data =
[[115 124 122 135 130 104 130 131 140 133 112 104 111]
 [137 130 125 123 123 108 128 131 129 115 118 112 108]
 [137 123 137 131 130 141 128 133 131 136 125 137 128]
 [108 127 111 141 122 120 131 124 129 130 133 113 131]
 [131 127 134 133 130 138 131 131 128 132 130 135 127]
 [141 133 125 114 123 110 125 129 124 109 124 118 111]
 [111 130 115 133 124 121 130 120 126 126 136 120 139]
 [106 131 111 142 125 116 130 122 130 132 127 111 133]
 [140 141 134 116 129 126 128 123 117 116 133 139 126]
 [131 125 134 130 129 135 127 127 129 135 125 136 135]
 [107 133 109 145 123 117 131 124 129 131 128 110 128]
 [146 128 136 117 124 122 125 128 122 118 124 133 120]
 [109 116 115 139 126 114 128 132 142 137 120 104 121]
 [108 131 116 138 127 115 130 120 130 131 122 115 139]
 [131 135 119 124 123 110 129 129 126 113 124 112 112]]
Rows and columns are counted from 0.
row 0 col 0	115
row 10 col 7	124
row 6 col 7	120
row 5 col 8	124
row 5 col 3	114
row 9 col 3	130
row 3 col 7	124
row 2 col 11	137
row 2 col 6	128
row 2 col 0	137
row 5 col 12	111
row 7 col 10	127
row 0 col 6	130
row 4 col 8	128
row 5 col 7	129
row 1 col 5	108
row 11 col 0	146
row 10 col 8	129
row 4 col 0	131
row 7 col 0	106
row 8 col 2	134
row 7 col 12	133
row 6 col 6	130
row 13 col 10	122
row 4 col 3	133
row 1 col 9	115
row 9 col 6	127
row 13 col 5	115
row 2 col 7	133
row 2 col 4	130
row 7 col 11	111
row 5 col 1	133
row 13 col 8	130
row 14 col 12	112
row 10 col 9	131
row 10 col 10	128

m =
[[130 125 132 126]
 [127 125 136 126]
 [136 128 125 125]
 [155 133 116 117]
 [124 124 131 130]
 [126 124 129 129]
 [130 117 130 130]
 [121 122 129 133]
 [129 113 129 133]
 [128 120 130 131]
 [151 139 101 126]
 [127 130 125 130]]
Indices start at 0.
(0, 0) => 130
(6, 3) => 130
(1, 1) => 125
(11, 1) => 130
(1, 3) => 126
(5, 0) => 126
(8, 0) => 129
(7, 1) => 122
(11, 3) => 130
(4, 0) => 124
(9, 3) => 131
(1, 0) => 127
(5, 1) => 124
(10, 2) => 101
(8, 3) => 133
(7, 0) => 121

A =
[[127 143 148 142 129 134 134 142]
 [132 145 143 137 134 130 141 141]
 [151 145 124 123 148 124 157 136]
 [121 141 154 150 124 141 125 144]]
A[0][0] -> 127
A[3][-3] -> 141
A[-4][4] -> 129
A[0][-2] -> 134
A[0][-3] -> 134
A[3][6] -> 125
A[:, 1] -> [143, 145, 145, 141]
A[3] -> [121, 141, 154, 150, 124, 141, 125, 144]
A[:, -8] -> [127, 132, 151, 121]
A[:, -4] -> [129, 134, 148, 124]
A[-3][0] -> 132
A[1][-7] -> 145

X = [127 122 132 107]
X[-4]: 127
X[3]: 107
X[1]: 122

W =
[[136 141 126 122 114 138 128 133 132 125 145 140 115]
 [137 140 126 123 115 138 129 133 132 125 144 140 115]
 [141 103 123 126 143 136 132 138 124 106 115 139 109]
 [138 141 126 122 114 139 129 134 132 124 145 142 114]
 [138 144 128 120 113 139 126 133 131 126 151 143 113]
 [138  99 124 130 143 133 131 140 126 116 112 135 118]
 [137 153 128 121 107 141 127 133 132 131 156 143 117]
 [142 100 123 126 145 136 132 139 124 106 114 139 109]
 [131 102 125 134 142 128 131 136 127 125 109 128 129]
 [133 103 124 134 141 130 132 138 127 123 110 130 126]
 [138 141 127 121 115 139 127 133 131 125 147 142 114]
 [140 101 122 130 142 136 134 141 126 111 113 138 114]
 [135 141 126 123 115 136 129 132 132 126 143 138 117]
 [136 138 126 122 117 136 128 133 132 125 142 140 115]
 [126 110 124 138 137 126 132 135 130 133 110 125 137]
 [128 108 124 137 138 127 132 136 129 130 109 126 134]]
W[-16, -13] -> 136
W[7, -5] -> 124
W[11, -9] -> 142
W[-13, 8] -> 132
W[14] -> [126, 110, 124, 138, 137, 126, 132, 135, 130, 133, 110, 125, 137]
W[5, 3] -> 130
W[-3, -3] -> 142
W[-5, 0] -> 140
W[1, -6] -> 133
W[-10, 7] -> 133
W[-11, -7] -> 131
W[11, -7] -> 134
W[-2, -7] -> 132
W[2, 0] -> 141
W[:, 12] -> [115, 115, 109, 114, 113, 118, 117, 109, 129, 126, 114, 114, 117, 115, 137, 134]
W[5] -> [138, 99, 124, 130, 143, 133, 131, 140, 126, 116, 112, 135, 118]
W[-15, 2] -> 126
W[11, 11] -> 138
W[1] -> [137, 140, 126, 123, 115, 138, 129, 133, 132, 125, 144, 140, 115]
W[-7, 12] -> 126
W[-3, -12] -> 138
W[-15, 12] -> 115
W[:, -4] -> [125, 125, 106, 124, 126, 116, 131, 106, 125, 123, 125, 111, 126, 125, 133, 130]
W[-1, -9] -> 138
W[5, -1] -> 118
W[10] -> [138, 141, 127, 121, 115, 139, 127, 133, 131, 125, 147, 142, 114]
W[-11, 11] -> 135
W[2, -5] -> 124
W[-9] -> [142, 100, 123, 126, 145, 136, 132, 139, 124, 106, 114, 139, 109]
W[-12, -2] -> 143
W[-16, -5] -> 132
W[:, -12] -> [141, 140, 103, 141, 144, 99, 153, 100, 102, 103, 141, 101, 141, 138, 110, 108]
W[-8, 0] -> 131
W[-15, -5] -> 132
W[6, -1] -> 117
W[:, -10] -> [122, 123, 126, 122, 120, 130, 121, 126, 134, 134, 121, 130, 123, 122, 138, 137]
W[-13, -11] -> 126

M = [124 141 131 121 145 141 122 102 121 114 122 116 112 130 141]
M[0]: 124
M[8]: 121
M[7]: 102
M[12]: 112
M[5]: 141
M[6]: 122
